In the data rows, the value 50 means zero.
Some points, one per row:
"50 56 65 53 63 56 27 61 55 55 59 37 47 67 46 66 33 39 67 33 36 71 54 43
 38 44"
"50 31 34 48 54 55 62 41 48 56 40 54 55 49 47 31 54 62 22 44 65 37 57 70
 75 49"
"58 68 94 34 44 22 49 74 48 17 38 51 18 64 64 50 47 53 89 54 41 56 28 22
 13 3"
"42 36 26 24 55 59 33 35 45 62 38 52 75 50 38 56 48 44 28 62 61 62 64 55
 55 44"
"48 31 17 64 64 69 72 38 43 77 52 62 90 31 28 35 53 52 20 57 51 27 61 59
 83 64"
"47 49 38 70 65 47 61 51 43 61 44 58 69 50 49 35 50 65 43 47 43 48 35 48
 45 56"
"51 73 56 45 49 52 57 33 56 93 60 59 39 29 55 44 54 56 59 61 42 39 75 67
 78 66"
"34 21 5 37 45 71 56 38 29 72 56 45 80 33 44 56 57 38 9 52 58 37 65 66
 73 65"
"55 71 76 60 68 32 44 64 56 45 59 24 51 69 44 47 35 40 78 45 47 78 21 48
 18 43"
"52 36 33 48 55 64 56 38 38 55 49 79 51 38 42 48 58 50 8 43 44 2 78 51
 84 59"
"53 32 28 61 60 59 65 56 40 67 49 65 69 39 46 34 54 69 34 45 50 38 40 39
 70 62"
"50 75 51 42 46 15 56 39 72 39 37 38 51 41 42 49 41 53 37 50 54 51 62 49
 28 52"
"43 46 48 60 46 61 56 59 65 39 62 29 49 50 55 54 59 43 44 53 68 66 31 56
 30 58"
"58 54 67 81 67 35 74 68 31 44 47 63 60 52 63 38 43 67 75 53 37 60 22 36
 28 38"
"32 44 34 66 54 89 43 34 81 50 61 54 72 28 32 47 53 35 35 53 59 48 70 67
 85 49"
"40 25 41 53 60 51 63 40 50 54 41 61 70 57 45 48 65 50 26 44 59 36 70 47
 87 51"
"60 30 49 49 61 61 49 48 38 68 52 64 62 43 62 49 68 37 6 25 68 23 63 54
 96 99"
"48 43 34 35 52 67 49 46 56 59 39 58 47 42 39 55 42 56 33 46 43 33 67 47
 67 55"
"44 29 7 50 44 79 40 27 44 85 51 46 73 27 25 52 50 43 6 39 61 30 77 66
 81 92"
"47 39 20 41 48 78 62 34 72 97 47 47 66 15 37 46 56 48 0 45 67 37 96 72
 99 95"
"49 33 19 47 34 99 56 42 45 69 62 61 55 22 53 56 66 62 4 46 57 42 77 44
 91 64"
"54 45 73 60 63 37 51 49 42 51 54 54 53 65 57 58 59 38 51 21 64 42 49 46
 73 70"
"54 74 71 43 44 3 60 53 69 21 42 27 29 46 64 46 34 61 83 55 47 57 28 37
 5 31"
"49 75 61 46 50 0 59 47 77 24 35 33 36 43 55 56 32 60 73 42 47 58 38 49
 11 37"
"60 68 83 66 56 14 50 71 49 25 46 54 33 69 50 51 38 48 70 30 40 78 17 23
 0 36"
"64 57 85 72 50 33 51 78 35 37 71 50 20 62 74 46 64 48 66 28 50 39 31 30
 33 61"
"54 66 95 33 44 25 33 69 52 29 35 54 14 59 68 53 47 48 89 56 41 62 31 28
 28 19"
"41 30 4 37 57 71 59 25 52 68 44 71 71 41 36 37 72 54 2 58 81 28 78 70
 99 78"
"42 75 86 57 34 16 55 81 48 27 40 49 24 42 61 55 50 67 98 62 21 72 29 46
 18 24"
"29 34 16 34 45 50 71 34 67 60 35 52 79 17 34 47 44 59 14 58 60 29 71 66
 68 58"
"49 24 32 33 45 68 49 43 35 36 53 33 44 52 63 76 56 57 34 61 69 47 43 40
 57 38"
"55 27 22 45 62 60 55 43 49 65 50 62 76 37 40 35 69 54 12 49 65 23 69 66
 89 81"
"46 65 74 37 48 18 39 55 44 32 50 32 32 58 43 60 36 37 76 47 39 88 26 44
 3 31"
"49 38 44 28 43 70 48 56 62 65 52 60 63 36 50 37 71 36 34 52 66 33 67 60
 67 76"
"51 46 37 41 62 44 58 45 48 47 42 60 61 52 48 55 46 38 18 45 62 57 63 55
 64 62"
"41 39 33 62 50 78 37 38 56 66 61 37 62 37 37 50 43 36 17 24 50 34 63 61
 62 91"
"61 36 32 47 34 81 61 35 37 60 59 63 63 27 55 45 65 49 19 43 50 23 78 73
 80 65"
"35 43 33 32 59 62 62 24 46 87 25 70 57 28 39 44 48 54 19 59 59 36 78 62
 97 62"
"58 41 38 36 40 70 49 49 29 71 66 61 56 51 46 41 76 43 28 50 64 19 70 68
 80 80"
"49 60 53 56 57 60 32 53 54 50 63 31 39 61 38 55 44 35 62 38 50 61 47 49
 43 50"
"50 55 68 50 53 46 50 53 49 63 39 69 43 31 59 37 56 55 64 56 40 46 51 43
 61 48"
"42 67 42 30 52 17 67 37 68 36 39 28 62 35 42 52 41 49 47 61 56 42 62 53
 32 49"
"48 29 35 43 50 49 62 30 43 52 52 70 57 45 56 39 60 57 22 58 63 33 61 53
 86 54"
"43 20 35 52 52 86 52 53 34 74 63 59 71 34 52 51 58 39 28 31 61 47 56 60
 78 70"
"41 30 31 43 47 73 60 28 36 67 58 60 68 33 44 41 65 38 27 47 55 15 77 70
 92 67"
Here are 24 more points, each followed by its number:
"47 46 37 44 41 52 56 41 53 54 38 67 47 19 49 48 55 59 37 69 60 41 70 68
 39 57" 0
"34 39 12 41 39 70 54 43 65 69 61 39 71 24 50 59 67 43 4 46 82 60 52 62
 71 83" 1
"71 49 64 56 52 44 55 59 35 54 57 75 41 43 55 46 55 49 29 35 39 22 62 54
 52 61" 2
"43 53 38 19 50 44 71 50 44 54 15 50 45 52 52 62 53 72 23 68 56 52 45 47
 64 47" 3
"45 45 61 52 52 62 54 64 45 34 58 48 52 77 50 47 39 52 75 53 38 56 38 39
 40 30" 4
"48 30 48 49 51 52 45 71 26 54 51 52 43 49 50 57 51 56 47 48 54 47 43 44
 45 48" 5
"62 60 66 53 53 14 45 57 51 25 42 47 37 61 55 49 39 46 53 46 51 57 32 47
 22 44" 6
"64 51 40 38 39 45 65 32 48 53 56 32 51 55 46 43 62 61 40 50 42 20 72 59
 62 65" 7
"59 33 18 52 42 85 51 29 54 72 61 52 58 32 37 57 63 35 8 45 62 39 84 83
 82 90" 8
"49 61 66 39 51 42 63 68 54 49 33 74 52 37 54 50 51 72 60 62 48 58 54 47
 36 30" 9
"60 56 65 68 47 55 45 49 38 47 65 62 30 46 48 57 53 61 59 49 30 45 46 50
 51 43" 10
"56 74 91 66 58 13 46 66 54 30 46 61 41 76 59 64 39 42 74 43 35 73 21 31
 11 36" 11
"69 53 65 74 55 34 52 54 25 43 51 66 31 48 58 57 43 52 56 38 29 35 48 35
 37 55" 12
"58 34 20 54 63 61 73 52 43 80 51 59 74 32 31 26 67 41 26 48 66 34 54 60
 84 78" 13
"54 71 84 60 63 35 23 76 65 54 37 42 39 64 51 56 34 46 98 50 47 99 38 56
 19 43" 14
"51 35 14 44 50 47 51 33 40 76 49 52 76 45 33 46 58 44 33 50 58 42 49 67
 65 72" 15
"52 65 73 60 51 49 40 62 48 41 63 24 35 70 46 62 35 40 89 47 22 68 46 39
 29 37" 16
"46 50 46 60 51 54 38 53 51 50 56 36 62 54 42 50 35 45 61 38 34 51 55 48
 39 65" 17
"42 37 27 51 50 56 69 51 60 35 50 33 54 56 46 70 53 43 44 51 57 65 31 34
 43 40" 18
"53 75 50 42 42 23 61 44 74 29 42 27 52 41 49 52 24 63 52 52 59 50 49 45
 30 39" 19
"37 37 32 24 56 74 60 31 58 62 20 64 84 45 36 42 63 39 27 59 66 45 76 69
 97 50" 20
"47 53 28 28 56 60 47 12 65 66 51 60 41 63 38 66 47 31 13 45 47 27 89 50
 94 83" 21
"47 54 97 72 56 27 35 93 43 35 43 57 32 45 52 32 40 63 98 43 39 62 20 22
 11 25" 22
"68 37 54 39 46 59 49 56 29 47 59 52 53 60 64 44 67 51 49 43 47 32 59 63
 61 62" 23
Which three of these numbered points are nearest to each point below, ignoring the direction in which the first points spread most? Their numbers follow each, nearest first.
"39 38 28 69 44 73 64 44 48 53 51 52 62 26 40 51 59 37 30 43 64 42 45 54
 62 64" > 18 13 8
"56 45 47 29 32 55 41 53 44 38 40 54 24 40 63 39 55 63 43 62 54 36 59 52
 52 33" > 0 5 23
"28 35 50 65 50 55 52 61 42 63 41 63 56 30 45 38 49 72 62 49 54 51 43 44
 55 37" > 22 5 9
"33 42 18 51 46 68 65 40 59 72 65 38 73 40 43 59 69 29 18 48 82 62 65 67
 63 88" > 1 8 18
"55 83 61 41 31 4 56 54 67 19 44 29 42 52 52 54 27 65 73 60 51 55 47 44
 2 54" > 19 7 0
"57 48 94 74 56 25 51 76 50 18 57 39 27 82 76 48 62 43 81 22 53 34 20 19
 32 53" > 23 2 12
"43 48 6 17 48 44 75 11 69 65 37 38 84 18 36 47 47 44 12 57 61 26 82 78
 68 75" > 19 0 15
"45 38 36 31 58 61 44 19 40 74 46 60 72 39 36 48 64 45 26 56 57 45 80 65
 92 53" > 20 15 6
"53 72 78 48 41 34 41 67 35 40 48 34 16 71 72 48 41 61 99 56 29 54 32 33
 21 33" > 23 10 5
"55 39 24 43 59 53 58 40 38 79 47 73 71 36 49 42 62 52 24 59 71 46 64 61
 85 76" > 13 15 6
"52 42 60 68 42 64 47 56 38 58 62 61 48 41 50 46 64 44 56 45 37 38 47 53
 70 45" > 10 22 23
"34 51 8 25 48 43 80 13 78 52 36 38 83 27 33 32 53 51 8 48 75 22 82 59
 66 65" > 19 6 7
"48 40 36 62 40 74 55 45 41 58 58 62 48 31 57 49 60 57 27 53 49 32 63 63
 76 50" > 10 5 23
Here are 24 other points, each followed by its number:
"38 41 52 63 49 45 62 49 38 45 46 76 58 58 60 39 45 60 60 52 55 39 49 39
 63 35" 0
"43 48 44 54 48 58 53 49 55 52 58 43 56 45 54 52 53 37 45 52 74 77 34 59
 45 61" 1
"44 31 37 41 44 65 35 43 31 67 45 71 51 40 42 43 62 44 35 50 55 38 75 59
 81 66" 2
"45 59 59 44 39 27 64 57 52 30 36 61 35 35 51 56 46 81 69 70 41 54 44 55
 13 12" 3
"49 62 71 66 40 38 53 66 54 20 59 29 34 81 66 63 44 57 87 47 42 85 6 26
 10 35" 4
"52 37 25 19 37 73 53 35 42 70 32 63 55 29 55 42 65 52 20 61 60 25 84 58
 82 44" 5
"53 53 76 47 59 45 46 56 54 52 35 68 31 36 57 38 58 69 63 55 44 38 45 46
 44 39" 6
"45 30 27 32 37 87 43 37 38 66 67 49 70 49 37 56 71 35 17 40 55 37 80 66
 94 72" 7
"60 36 39 33 55 64 52 39 26 65 66 48 56 56 47 43 65 48 28 44 54 23 67 70
 75 71" 8
"48 47 51 61 53 47 38 58 37 57 67 42 59 52 46 62 38 45 61 46 44 70 30 47
 36 52" 9
"38 75 94 56 52 46 44 92 67 40 41 44 22 59 62 53 52 59 94 59 46 86 34 29
 18 50" 10
"55 61 73 70 48 29 51 67 59 29 66 32 45 69 66 57 48 45 84 44 56 80 8 35
 16 36" 11
"40 25 52 52 50 75 49 56 48 53 48 53 70 66 51 49 61 40 41 41 50 45 56 53
 64 53" 12
"56 43 41 52 49 77 28 42 57 60 64 43 56 54 41 50 51 42 38 49 49 60 68 60
 57 66" 13
"36 42 15 34 45 65 73 37 37 67 44 55 81 36 34 52 60 61 8 61 66 45 71 74
 73 63" 14
"45 43 26 45 55 67 41 14 61 67 51 44 74 43 33 45 50 46 41 59 45 50 64 74
 65 72" 15
"60 46 52 51 56 35 49 45 48 52 44 52 54 56 55 43 53 56 60 55 39 53 42 48
 68 52" 16
"63 76 78 70 46 11 42 52 35 23 65 49 29 80 64 73 34 46 93 48 30 82 22 27
 17 30" 17
"52 52 52 63 39 62 50 50 45 47 65 57 27 40 51 48 62 55 45 56 47 32 60 53
 51 46" 18
"52 62 92 77 35 45 47 70 45 19 70 54 26 61 64 58 55 59 85 49 33 56 34 27
 12 23" 19
"58 43 61 66 48 57 48 59 22 51 57 50 52 34 56 58 62 50 59 54 39 46 51 57
 49 41" 20
"38 32 37 58 43 64 55 54 55 27 54 48 60 49 51 67 54 49 33 52 63 66 46 34
 52 35" 21
"43 66 63 81 58 48 49 20 74 32 59 49 46 52 44 62 44 41 71 48 35 67 44 57
 45 31" 22
"45 52 19 43 65 69 45 41 74 77 51 43 74 55 32 37 52 45 31 47 68 54 58 58
 67 83" 23
The same question for these:
"50 42 21 32 32 48 51 40 40 50 52 37 33 54 72 57 53 51 40 65 67 48 53 40
 50 64" > 4 5 8
"72 45 75 79 44 33 48 68 28 35 48 79 24 47 62 55 49 57 62 48 29 32 37 22
 45 31" > 19 18 20
"68 68 83 69 49 33 44 60 34 17 46 46 37 65 66 44 45 60 94 57 26 60 19 38
 13 5" > 20 16 0
"61 30 36 64 48 60 64 38 26 61 42 77 59 32 42 50 54 51 12 49 39 8 76 50
 91 66" > 0 20 18
"67 66 46 57 42 58 31 49 53 43 63 26 32 62 49 53 42 53 71 48 40 69 44 50
 27 48" > 13 15 7
"40 33 0 21 35 71 55 23 43 63 44 42 61 36 34 55 49 44 12 64 73 41 74 64
 67 63" > 14 5 15
"40 59 16 37 41 52 45 16 58 69 53 43 55 37 28 47 49 46 20 62 54 35 98 76
 78 72" > 15 13 14
"45 58 35 61 54 75 50 31 77 54 60 59 54 34 36 41 48 39 38 44 59 42 70 60
 74 39" > 22 13 18
"55 59 48 60 65 54 40 47 76 49 50 27 63 65 35 47 39 53 53 43 47 80 47 56
 43 54" > 23 13 15
"68 48 38 59 52 42 45 46 47 27 61 48 35 63 59 48 50 46 60 48 63 59 33 47
 41 57" > 11 4 17
"53 55 94 76 51 64 44 84 43 53 45 65 18 40 61 48 61 72 72 45 44 71 36 43
 42 40" > 10 6 19
"52 47 42 11 43 58 49 39 49 53 34 65 40 42 57 43 56 61 34 61 54 41 76 54
 69 44" > 5 2 6
"50 33 17 27 66 71 32 43 46 85 51 45 83 53 36 42 52 43 10 41 73 44 69 65
 86 85" > 23 13 9
